Turns in one plane each, and the order they were made in; the first pair answered
turn z_949:
-14  24  2  -4  1  1  12  -4  -7  9  11  7  -19  3  11  22  -9  9  -10  8  -4  9  14  8  11  17  5  -2  0  ->  -13  29  7  -7  2  4  9  -5  -7  10  8  6  -10  5  6  18  -17  15  -3  7  -4  9  14  3  9  11  14  4  1
-5  -11  -19  13  -12  -12  9  11  4  2  1  3  -34  -1  15  12  17  -12  -15  5  -7  7  -3  18  5  -1  -18  -14  6  ->  -2  18  -14  18  -14  -5  34  10  0  9  -9  12  -10  8  5  4  -2  7  -6  15  -23  -9  -16  16  0  -1  -1  9  11
0  8  2  -4  -8  1  -1  -3  -7  -4  -8  -2  5  2  4  1  6  1  -2  3  1  -4  -7  -1  0  -2  4  3  -8  ->  1  5  5  -6  -7  3  -6  -5  -6  -4  -9  -3  6  -1  3  -2  5  0  -1  2  4  -3  -6  -3  1  -4  6  3  -8
turn z_529:
20  -8  23  -14  -7  0  -10  -15  2  9  -23  7  -5  -3  -7  -3  11  -17  0  7  -8  17  0  -16  -26  -7  12  18  -27  ->  18  -2  16  -10  -8  2  5  -16  3  9  -21  12  -9  0  4  -1  25  -23  -13  10  -9  10  -7  -11  -26  2  -4  14  -29
-7  -32  6  2  -6  -16  -29  6  -7  -2  3  -11  -20  -16  -7  13  -22  -10  9  -4  -9  26  25  7  8  -8  9  -4  7  ->  -12  -16  0  -13  6  -5  -22  -13  2  -9  11  -9  -10  -3  11  -4  25  -16  -15  -16  28  11  11  -14  4  4  -27  -25  -4
0  17  1  -11  6  15  19  -2  2  -10  -7  -4  19  22  3  5  -27  11  -3  6  -19  -3  -19  -20  -1  -18  -9  2  8  ->  1  17  0  -11  6  15  19  -2  2  -9  -7  -4  20  22  3  6  -27  10  -2  6  -17  -4  -20  -19  -2  -17  -10  1  8
-4  20  -5  3  6  8  17  -7  7  1  -2  12  14  15  3  -11  9  7  -6  1  8  -13  -19  -9  -2  8  -7  3  -1  ->  -1  11  -2  13  -3  0  15  5  2  6  -7  10  7  6  -8  -1  -22  12  9  10  -17  -4  -10  6  1  -1  13  17  6
turn z_72:
1  -7  -1  1  2  6  2  1  3  -3  11  -5  -13  -3  9  8  14  -13  -5  -2  1  6  -5  3  9  5  -7  -6  -1  ->  2  -10  7  -6  4  6  -11  1  3  -4  9  -10  -5  -6  -1  3  0  -6  8  -8  5  11  2  -5  9  -6  8  0  0
-1  1  0  3  -10  -12  -2  -5  -1  -1  -2  -4  -3  2  6  0  6  -7  -2  2  -7  8  4  3  -4  -4  -1  -12  -2  ->  -1  2  5  0  -9  -11  -8  -5  -2  1  -2  -5  4  2  1  -2  0  -3  5  0  -4  8  5  -3  -3  -10  6  -8  -1
-5  14  8  -9  1  9  -4  -13  15  4  -4  2  19  7  -7  -26  13  6  -2  -8  12  -23  -2  -17  -11  -9  -5  13  -3  ->  -6  1  -6  3  -6  5  6  -9  14  3  0  4  -5  4  9  -12  32  -12  -20  -2  5  -19  -3  2  -9  5  -29  0  -4
turn z_855:
6  22  11  -11  4  4  3  -4  7  8  -5  2  24  7  -12  -13  -13  17  16  -2  2  -13  -3  -16  -4  -2  22  11  1  ->  1  -5  2  -18  10  1  -19  -9  12  -4  7  -6  0  2  4  -8  21  -7  -1  -14  27  -3  8  -20  1  4  -10  -18  -7
9  -1  11  -15  9  9  2  -2  0  1  -10  -7  24  -13  -5  -10  -4  10  14  -2  13  -16  4  -16  9  -4  12  20  -2  ->  4  -19  1  -14  11  5  -3  -2  4  -5  -2  -11  1  -16  10  -3  23  -9  -5  -5  24  -11  8  -8  11  6  -17  -2  -9
-18  3  -7  2  8  14  17  15  -3  -4  -2  9  -17  7  22  5  9  -14  -32  -9  -9  -12  -9  10  -2  12  -22  1  -15  ->  -12  22  9  -1  9  18  18  14  -6  2  -12  10  9  10  0  -4  -25  11  -8  -8  -18  -16  -10  -2  -5  -2  13  24  -10
turn z_792:
5  10  9  0  15  6  -8  0  3  6  -5  -2  7  1  -12  -14  -7  14  0  5  10  -11  2  -16  -2  -14  6  2  -3  ->  5  16  4  8  10  5  8  4  1  9  -8  2  7  2  -9  -11  -7  15  -3  13  0  -17  -5  -6  -2  -7  5  6  -1
6  22  16  3  7  -5  19  6  13  -2  -3  -6  2  10  -4  11  19  -2  0  -16  -7  -15  9  2  4  28  -9  2  -13  ->  3  15  21  -4  10  -6  2  2  14  -5  1  -12  1  8  -5  8  22  -4  2  -25  5  -12  15  -6  4  23  -9  -4  -15
-15  -3  -4  -6  4  -2  -5  7  -6  -8  -3  -7  -5  1  -7  12  -4  -6  -3  4  -7  -9  13  -1  -10  5  -7  -4  15  ->  -13  -4  -3  -7  5  -2  -6  8  -7  -9  -4  -8  -5  0  -7  10  -6  -5  -1  5  -7  -9  12  -2  -10  5  -5  -3  15
-9  10  6  40  0  8  14  17  18  15  14  1  1  -4  25  14  3  2  -8  10  6  6  5  20  1  15  -10  14  -6  ->  -11  -2  7  29  6  8  -6  10  23  9  21  -6  -2  -3  28  12  16  -5  -10  -2  26  12  13  8  4  11  -17  1  -11
Then:
(two turns a pair)
-4  -18  -6  17  -7  -10  -4  15  8  5  11  3  -20  5  0  9  11  -4  11  -12  4  11  13  12  -8  6  -22  -8  4  ->  -5  2  -6  10  0  -2  8  6  9  5  11  7  -3  15  5  -2  26  3  4  -15  17  -2  -1  -1  -13  11  -28  -10  1
z_72 then z_529
-6  0  -1  -8  5  1  -1  -8  8  4  1  1  14  5  4  -6  17  -6  -11  5  14  -1  0  -8  4  5  -11  12  -11  ->  -7  -13  3  -10  6  -2  -16  -5  7  3  2  -3  7  -1  0  -3  7  -8  -4  2  14  9  10  -8  7  0  -5  12  -9
z_72 then z_72
3  -5  -1  -2  -4  3  -4  0  3  -1  7  2  -5  -1  6  3  0  -6  -1  -1  0  3  3  1  2  1  -5  -3  -3  ->  5  -3  2  -2  -3  4  -6  1  1  0  4  1  0  -1  1  1  -8  0  5  0  -2  4  4  -2  2  -3  4  1  -1
z_949 then z_529
-1  -19  4  17  -3  -7  -19  2  1  3  5  -14  -10  16  -2  1  -11  -19  -4  3  -14  -2  8  0  10  1  -12  9  -3  ->  1  -4  12  12  1  -3  -15  -3  0  5  1  -12  8  20  -11  -8  -22  -6  4  2  -13  -8  3  -12  8  -5  2  19  -2
z_792 then z_72
12  8  1  7  -5  1  9  -3  -7  -3  4  -3  -16  -3  14  18  12  -4  -10  8  -13  9  0  12  2  17  -16  -13  3  ->  14  2  9  7  -7  -3  -3  3  -9  0  0  -8  -13  -8  0  22  -14  3  6  8  -21  18  12  10  4  5  7  -4  8
z_72 then z_792
-3  -6  -7  10  -10  -5  0  16  -4  2  -6  -1  -8  -9  -3  12  -10  -2  5  10  -19  4  3  12  3  1  10  8  0  ->  -6  2  0  -12  4  5  -17  -3  4  -5  1  -5  11  1  -2  -8  12  2  2  -8  18  -1  0  -19  -1  -3  0  -3  -8
z_949 then z_529
7  -22  1  18  1  -5  -13  2  4  -7  11  6  -5  1  12  2  13  -7  -11  -4  -2  -10  -2  19  2  -1  -31  -12  5  ->  12  -16  13  18  -1  -4  -19  7  -1  -2  1  6  10  0  -8  0  -24  10  13  -1  -18  -7  3  17  4  -16  3  9  13
z_72 then z_792
9  -17  9  0  -10  -1  -25  11  -5  5  13  -23  0  -4  -15  2  -22  13  27  4  -15  3  16  0  -23  -19  23  12  19  ->  3  11  -6  -6  0  10  6  -7  3  0  20  -13  11  16  12  -15  38  5  -10  0  16  -22  -12  -13  -30  5  -24  -10  7
z_529 then z_949
5  6  -14  -1  -3  6  24  -9  -1  -3  5  2  -2  9  10  -5  22  -6  -14  -1  3  -9  -12  4  1  8  -14  -9  -5  ->  6  12  -7  -9  2  9  15  -14  -1  -4  5  0  12  12  3  -14  19  3  -8  -6  12  -12  -13  -10  0  1  -7  -4  -6
z_949 then z_792
11  -6  2  -1  2  5  -4  -3  -10  -6  -3  4  8  -3  9  -10  7  -9  -8  -14  10  -6  -4  -7  -2  3  -10  -2  7  ->  16  -8  6  3  -2  2  -5  5  -13  -3  -7  2  8  -7  0  -6  -15  -3  2  -8  -6  -1  1  0  -1  -5  6  8  14
z_529 then z_855
